Each run below is a few steps of one of 3 hidden systems, one row a step.
In the rows, zero is written as 128.
semib, path 1 (7 x 64):
[[143 179 147  87 155 147 171 150  80 132 114 141 150  69 135 142 157 111
   74 123 142 159 154  97 138 107 132 114  99 152 138 103 145 109 181 164
  140 104 121 156 147  75 121  54 178 129  73 182 115 115 114 139  93 102
  167 112  92  92 121 112 110 117 105 133]
 [121 169 148  97 166 161 169 153  79 123 126 145 156  58 132 130 143 101
   57 135 171 145 151  92 133 107 119 107  87 140 150  92 141 115 171 144
  142 125 108 149 156 105 144  74 173 137  75 173 111 114 129 133 100  91
  147 122  88  92 115 106 103 132  92 137]
 [ 98 153 141 105 176 177 177 150  91 124 129 149 148  56 132 116 121 113
   52 152 189 139 145  91 133 108 104 106  82 130 155  89 142 130 162 135
  145 145 106 131 159 122 168  89 175 137  76 156 105 121 151 134 103  88
  128 126  90 102 113 115 104 150  84 144]
 [ 86 131 127 119 183 180 177 159  96 116 124 147 132  65 133 106 103 120
   61 167 196 135 141 100 132 120  92 101  84 121 167  87 143 140 138 115
  137 162  98 121 163 137 183 112 166 145  90 146 107 119 166 136 110  88
  115 137  91 118 112 122 114 163  86 152]
 [ 71 111 114 134 180 185 155 151 117 117 123 146 122  79 129  98  90 130
   73 175 211 122 129 106 129 134  98 104  87 105 175  85 132 151 125 103
  131 169 100 107 153 154 189 144 158 146 104 133 111 125 177 131 116  98
  105 138 104 133 112 124 115 177  85 157]
 [ 67  95 105 146 172 177 139 147 129 115 127 148 119 103 127 100  80 138
   96 175 203 114 122 115 131 145  97 116 103  94 171  92 130 164 110  96
  126 173 104  93 141 166 187 172 141 147 120 120 111 133 185 123 131 115
   91 148 119 152 111 133 129 176  98 159]
 [ 64  76 103 161 153 174 129 137 148 128 125 136 116 127 120 101  76 154
  118 178 199 106 118 124 135 152 107 125 127  94 157 109 127 161  91  91
  118 180 115  81 128 184 179 185 120 153 143 108 122 138 181 114 143 127
   80 145 138 164 120 135 126 179 104 153]]
dugip, path 2:
[[189 163 137 140  95  90 110 117 106 145 113 108 133 134 104 161 173 119
  166  67  69 147 140 132 122 129 162 153 163 156  99 166 134  92 157 165
  113  86 151 152  92  92  77  94 104 117 143 152 136 116  92 134 124 150
  190 104 128 102 162 109 120  99 175 110]
 [183 166 124 156 121 105 123 131  86 144 106 104 120 114  81 161 166 102
  156  56  79 157 145 135 121 135 143 150 154 158 112 165 143  94 172 160
  112 104 142 147 104  98  88 103 112 117 129 159 135 109  99 144 110 141
  199 114 113  93 169  99 118 108 176 123]
 [182 165 104 165 154 122 140 137  71 138 111 104 110  89  69 155 156 103
  138  57  94 158 142 145 128 140 125 145 142 150 114 157 147 101 175 155
  113 109 138 149 116 108 114 111 123 105 112 168 134 109 107 146  99 132
  207 129 105  84 170  90 112 117 168 131]
 [165 157  96 179 184 145 150 148  63 133 106 102  97  74  53 149 146  98
  109  68 114 158 146 148 126 142 103 134 141 145 130 148 155 112 177 146
  111 127 126 140 137 126 133 122 125 117 101 168 126 112 122 153  95 124
  203 130 100  79 166  81 106 126 156 142]
 [151 136  87 184 192 159 162 152  57 121 113 101  93  64  51 137 125  95
   97  85 135 151 150 146 137 137  77 132 125 134 140 130 159 116 160 129
  118 151 121 126 153 142 149 135 136 122  97 161 128 114 131 151  97 117
  182 146  99  85 159  81 100 140 141 149]
 [128 133  92 179 199 171 157 156  69 113 116 107  93  58  63 122 113 103
   80 113 149 145 133 147 131 136  76 125 114 130 149 117 154 133 153 113
  119 162 108 119 168 153 167 144 145 125  99 153 119 121 151 152  98 112
  160 152  91  86 151  87 102 153 130 156]
 [103 128  98 159 200 181 155 148  80 109 120 113  90  52  86 109 105 107
   70 139 176 146 130 131 126 135  77 110  97 116 156 105 150 143 143 100
  128 173 102 114 177 154 187 156 153 137  95 146 120 120 167 143 102  94
  136 149  91 101 131 100 108 166 109 152]]
kego, path 3 (7 x 64):
[[118  79  67 212 161 151 104 118 107 120 129  79  70 128  58 116  96 130
  148 114 131 123 105 177 120 162  93 144 157 109 124 144 148 155  92  80
  108 172 120  88 146 198 152 220  93 129 156 107 139 138 159 136 135 143
  140 154 133 121 159 106 117 155 166 138]
 [124  76  76 201 127 133  81 106 137 123 125  80  72 160  82 114 100 140
  171 111 116 117  98 172 110 162 110 151 163 110 119 153 138 158  90  79
  113 160 131  79 128 187 142 216  85 125 178  95 143 139 153 121 147 152
  128 150 143 144 158 126 134 146 171 134]
 [128  77  94 173  97 108  72  89 164 128 126  94  90 185 116 118 117 149
  197 114  99 111 100 166 108 155 139 147 164 110 107 157 126 150  85  86
  112 142 132  94 114 157 118 197  81 130 182  85 151 136 141 119 158 158
  123 139 155 156 153 139 144 127 167 113]
 [133 101 124 129  72  93  65  87 187 127 125 109 114 202 147 123 125 157
  198 120  95 117 103 154 116 136 157 145 162 111 103 149 111 139  86  99
  111 120 145 106 101 140 103 167  84 124 182  83 149 127 124 108 162 159
  110 122 158 168 125 154 160 121 158 102]
 [139 111 146  85  58  83  79  89 190 133 134 128 143 214 176 127 139 151
  190 125  91 117 113 133 122 121 176 140 154 116 101 139 102 126  93 110
  124  96 146 133  94 114  89 138  94 125 172  87 139 130 116 101 163 157
   99 112 156 168 106 158 160 101 143  91]
 [136 129 166  62  53  78  89  94 190 138 134 147 167 197 207 129 156 155
  173 135  96 120 116 107 122 105 190 133 141 130 104 128 101 126 109 128
  136  81 148 146  93  92  81 101 109 130 154 103 140 130 112 100 162 140
   96 102 152 160 100 167 160  99 132  86]
 [140 153 184  38  61  84 104 111 172 137 132 160 187 168 216 133 158 144
  146 135  98 122 134  93 126  95 189 123 121 137 119 119 104 124 136 147
  141  75 143 163 100  59  89  68 138 121 131 127 132 122 102 104 155 134
  109 102 142 146  95 167 154  96 114  92]]

Which system made each run below?
path 4, 5 rows:
[[172 151 153  43  79  78  91  91 149 103 132 121 145 150 193 113 158 124
  126 112  70 135 113 126 111  90 166 124 114 137 101 116 116 126 127 112
  140  77 131 156 151  64  83 100 137 109 127 116 142 114  96 123 149 109
  133 108 114 111 101 152 159  96 128  72]
 [179 165 164  45  85  76  98 101 138 110 130 122 150 135 187 129 166 116
  126 100  65 145 119 111 118  96 165 120 109 144 103 121 115 120 142 128
  140  68 130 170 132  56  83  77 141 113 118 131 136 110  88 120 135 114
  149 102 118 114 109 138 151  94 134  75]
 [179 183 161  55  91  77 113 109 122 116 124 134 157 125 169 139 175 112
  117  92  76 151 133 111 120  98 161 125 114 154 107 129 117 105 156 149
  136  78 132 173 123  46  80  64 143 111 113 149 137 108  84 119 129 118
  164 100 108  99 115 133 138  93 142  84]
 [179 190 152  75 104  97 127 132 107 128 116 132 156 106 147 150 177 114
  120  85  77 151 147 107 127 104 152 128 120 153 115 134 127  98 174 163
  130  74 132 172 115  49  92  55 147 109 108 166 135 109  88 132 123 117
  177 102 113  96 132 127 133  94 140 101]
 [178 186 149  97 124 113 144 141  97 140 109 129 152  92 132 158 173 113
  117  84  89 155 162 112 129 111 152 132 125 157 126 134 136  91 179 172
  125  94 138 172 115  62 100  61 153 115 109 176 133 112  89 143 107 121
  182 109 105  89 144 111 116 101 143 118]]
  dugip
path 5:
[[136 156 183  66  58  99 123 123 168 155 125 167 194 163 198 147 160 154
  159 130 115 121 137  88 136 109 186 132 136 137 124 131 101 105 139 163
  131  81 150 155  84  78  89  65 133 126 137 138 124 120 104 109 148 141
  109  98 146 156 107 161 145 103 125 108]
 [149 156 166  96  66  92 123 132 151 174 122 160 192 170 169 160 164 150
  173 115 105 122 151  95 145 124 186 146 148 146 125 145 107 103 143 182
  115  79 154 153  66  83  81  71 120 125 141 151 128 125  96 115 143 156
  126 104 149 144 133 146 133  93 139 117]
 [155 161 158 125  78 103 124 141 133 179 114 154 172 159 142 172 166 142
  176  98 104 126 155 100 138 137 184 157 162 151 123 162 116 100 151 191
  112  89 160 152  60  90  82  78 113 128 147 157 128 124  97 118 134 164
  148 101 150 144 146 135 123  98 154 131]
 [156 158 148 155  98 105 138 145 118 177 111 147 156 143 104 173 163 134
  176  87 112 138 153 103 142 147 164 152 170 159 121 174 125  91 164 193
   98  99 157 149  62 102  93  93 109 126 142 166 129 120 102 125 129 163
  171 102 140 134 165 120 122 111 163 139]
 [160 158 130 183 121 116 140 153  99 173 103 137 137 130  75 177 151 127
  171  82 119 146 147 116 132 164 147 148 168 155 127 181 136  90 171 185
   96 116 157 146  66 112 107 109 104 126 145 166 128 116 107 136 111 159
  190 107 130 127 171 106 120 123 173 145]]
  dugip
path 6 (5 x 64):
[[ 89 143 144 107 171 178 178 157  96 123 129 157 149  62 137 112 118 117
   61 166 195 136 146  91 134 114 107 100  80 122 165  85 138 129 150 128
  138 148 104 125 152 129 174  97 161 145  84 154 107 114 153 130 104  91
  113 125  97 120 106 117 116 157  81 150]
 [ 74 122 133 115 171 183 169 160 112 119 125 161 142  74 139 110  96 129
   68 179 202 121 137  94 132 122 102  98  85 114 174  88 134 148 135 114
  133 164 101 116 148 144 182 124 157 142  95 138 106 117 169 134 114  88
  101 139 100 130 103 125 119 170  77 154]
 [ 64 107 122 124 164 186 148 148 131 117 131 151 125  90 141  97  86 138
   84 184 207 119 123 103 138 137  99 109  96  99 175  84 131 155 113  99
  125 174 103 106 151 153 191 144 151 146 105 125 106 123 179 128 126 105
   88 142 106 142 106 135 129 173  82 154]
 [ 59  89 116 136 157 177 135 140 147 115 130 145 124 119 141  94  79 149
   97 185 210 112 120 116 128 139 105 112 104  93 171  96 128 163  99  93
  124 179 109  90 136 171 186 163 136 150 128 111 114 134 181 114 137 113
   71 152 120 162 106 141 136 178  95 149]
 [ 64  72 113 153 140 166 119 124 153 126 132 136 118 140 134  99  76 164
  128 182 192 106 106 121 124 153 110 122 126  98 146 108 128 162  84  83
  119 175 118  87 130 186 175 192 118 152 144  95 121 142 182 107 147 128
   70 140 144 167 113 147 134 172 112 148]]
  semib
path 7, 5 rows:
[[182 154 138 157 101  94 121 118 102 163 114 118 130 146  89 164 175 121
  183  69  84 148 146 132 128 140 158 154 170 156 101 177 132  91 164 164
  108  95 159 146  85 104  84 105  98 120 148 153 131 111  99 131 124 159
  189 107 127 124 171 102 125 104 172 117]
 [176 158 120 177 130 108 131 138  85 162 107 111 116 117  66 168 164 111
  158  67  89 160 144 137 128 149 143 153 156 156 112 170 145  98 168 161
  105 106 148 147  95 106  95 109 102 118 134 163 137 116 102 142 115 149
  200 110 121 108 174  97 120 112 180 132]
 [172 159  98 190 161 128 140 137  71 144 112 103 100  97  55 155 144 104
  141  68 106 160 142 143 134 154 120 143 148 147 122 160 149 100 171 160
  103 124 144 145 113 118 114 127 105 120 121 162 132 112 111 148 103 139
  206 123 110  94 176  88 114 122 173 140]
 [164 147  83 194 178 148 147 148  62 137 113 101  93  80  43 152 131  98
  124  69 121 151 144 152 130 153  96 136 143 141 131 146 152 113 164 143
  107 140 125 135 129 131 131 141 125 115 110 160 123 116 121 151  96 139
  199 136  99  85 172  81 100 135 168 149]
 [142 128  77 196 195 159 152 145  59 116 116  96  88  69  40 132 119  92
   95  92 136 148 135 146 134 151  82 133 130 127 142 135 159 126 153 123
  118 156 120 121 151 158 157 156 125 120 108 154 128 119 137 151 104 122
  179 150  99  83 161  85  96 155 151 158]]
  dugip
path 8 (5 x 64):
[[164 124 119 162  81  92  95 100 134 156 118 106 122 170 101 155 153 138
  196  79  76 140 126 152 117 144 162 164 181 144 100 175 131 115 131 139
  108 104 156 127  87 124  84 142  85 121 167 123 141 125 107 124 143 163
  166 114 145 132 164 122 136 101 186 112]
 [168 134 136 154  75  88  98 113 146 164 118 122 137 185 116 160 164 142
  201  84  84 131 131 133 126 141 165 156 182 144 101 171 126 108 131 149
  107  99 161 130  72 121  82 125  83 125 172 132 135 122 105 120 145 166
  154 107 154 146 158 127 138 102 173 117]
 [160 138 150 133  70  89 108 118 150 170 124 135 159 182 135 162 161 148
  193  98  87 126 140 123 134 139 176 158 176 145 107 167 120 101 134 173
  108  87 158 146  63 109  78 103  92 120 161 134 133 129  98 112 144 166
  145 104 154 148 154 137 135  94 163 116]
 [153 152 160 117  72  96 117 135 148 178 118 147 176 170 146 161 166 151
  183 101  90 124 151 105 138 130 185 159 161 147 118 159 111  95 149 183
  112  88 167 146  65  91  80  81 107 127 146 142 132 127  96 114 142 163
  133  94 159 151 141 140 130  92 153 124]
 [148 160 165 110  75 110 135 148 146 175 117 165 188 155 153 161 162 149
  162 109 113 119 160  93 146 126 178 145 148 145 130 143 118  99 157 191
  116  89 159 159  64  81  90  65 124 120 131 158 121 119  93 116 135 152
  130 102 144 144 134 146 132 106 139 130]]
  kego
path 9, 5 rows:
[[156 169 163 101  76  97 123 137 137 167 118 148 183 149 160 162 169 140
  161  98  94 130 159  97 143 124 182 150 147 157 120 145 120 100 155 181
  120  76 154 165  74  70  84  58 130 115 131 159 130 118  87 118 139 152
  142  99 143 131 145 136 128  92 146 115]
 [161 169 156 128  92 104 130 154 117 173 111 149 170 131 126 169 165 131
  164  85  98 138 152 104 142 138 163 153 157 159 124 157 123  88 172 186
  115  86 154 158  71  81  87  73 122 126 129 166 124 117  95 126 122 145
  164 105 135 127 157 129 123  97 158 127]
 [162 174 140 159 116 110 144 152  93 170 103 137 149 116 101 175 160 128
  163  81 114 147 159 105 135 148 150 152 161 156 129 170 129  84 178 193
  108 108 149 152  74  91  97  78 117 121 129 173 126 119 100 134 116 157
  185 108 125 122 165 111 113 116 164 141]
 [153 169 124 183 140 127 147 163  78 166 100 136 131 104  73 170 146 120
  148  81 124 153 155 111 143 155 130 147 156 156 134 169 137  91 181 184
   99 120 150 143  78 113 111 104 116 127 125 178 124 112 112 142 114 149
  192 121 119 119 176  99 110 130 165 160]
 [152 150 107 207 161 147 156 161  69 160 105 128 119  91  48 164 133 110
  134  85 141 156 146 120 143 167 107 149 149 142 139 167 148 101 170 167
  103 142 134 135  99 132 131 129 114 125 123 170 122 121 117 145 108 151
  187 134 117 113 175  88 106 144 163 158]]
  dugip
path 10 (5 x 64):
[[140  93  98 170  89 101  71  99 158 136 118 100  98 188 110 132 120 153
  206  97  90 119 109 169 116 154 147 155 171 114 105 166 124 139  96 107
  108 127 144 101  96 151 101 187  84 121 188  95 145 133 135 118 159 167
  135 133 152 157 153 134 144 122 176 119]
 [144 108 125 139  63  90  73  92 179 140 128 119 124 207 140 130 138 155
  211 106  87 113 117 151 117 135 164 150 171 119 101 158 111 133  92 116
  109 110 151 117  85 132  88 154  80 118 182  96 146 129 117 111 167 172
  122 119 160 156 140 147 156 115 165 105]
 [146 113 152  98  51  84  81  95 187 150 129 142 155 208 172 137 142 153
  200 117  90 114 116 131 124 125 178 144 160 126 104 152 107 121 100 132
  119  87 160 136  83 112  81 125  87 124 171  96 136 127 107 102 164 161
  110 107 158 163 116 157 156 105 149  99]
 [140 136 171  74  53  83  92 103 182 154 128 155 179 192 197 141 157 156
  176 133 100 117 127  99 125 118 195 137 149 137 105 143 101 114 122 148
  126  80 155 145  80  84  76  94 108 128 151 114 135 127 100  99 153 152
  106  98 159 161 108 162 156  90 138  98]
 [140 163 191  49  66  89 117 119 165 145 129 167 194 165 208 140 164 149
  146 130 112 125 140  84 126 100 183 125 125 138 123 127 105 112 141 165
  135  71 146 158  88  65  88  60 131 125 125 135 128 123  99 109 147 130
  116  92 143 150 102 158 149 101 122  99]]
  kego
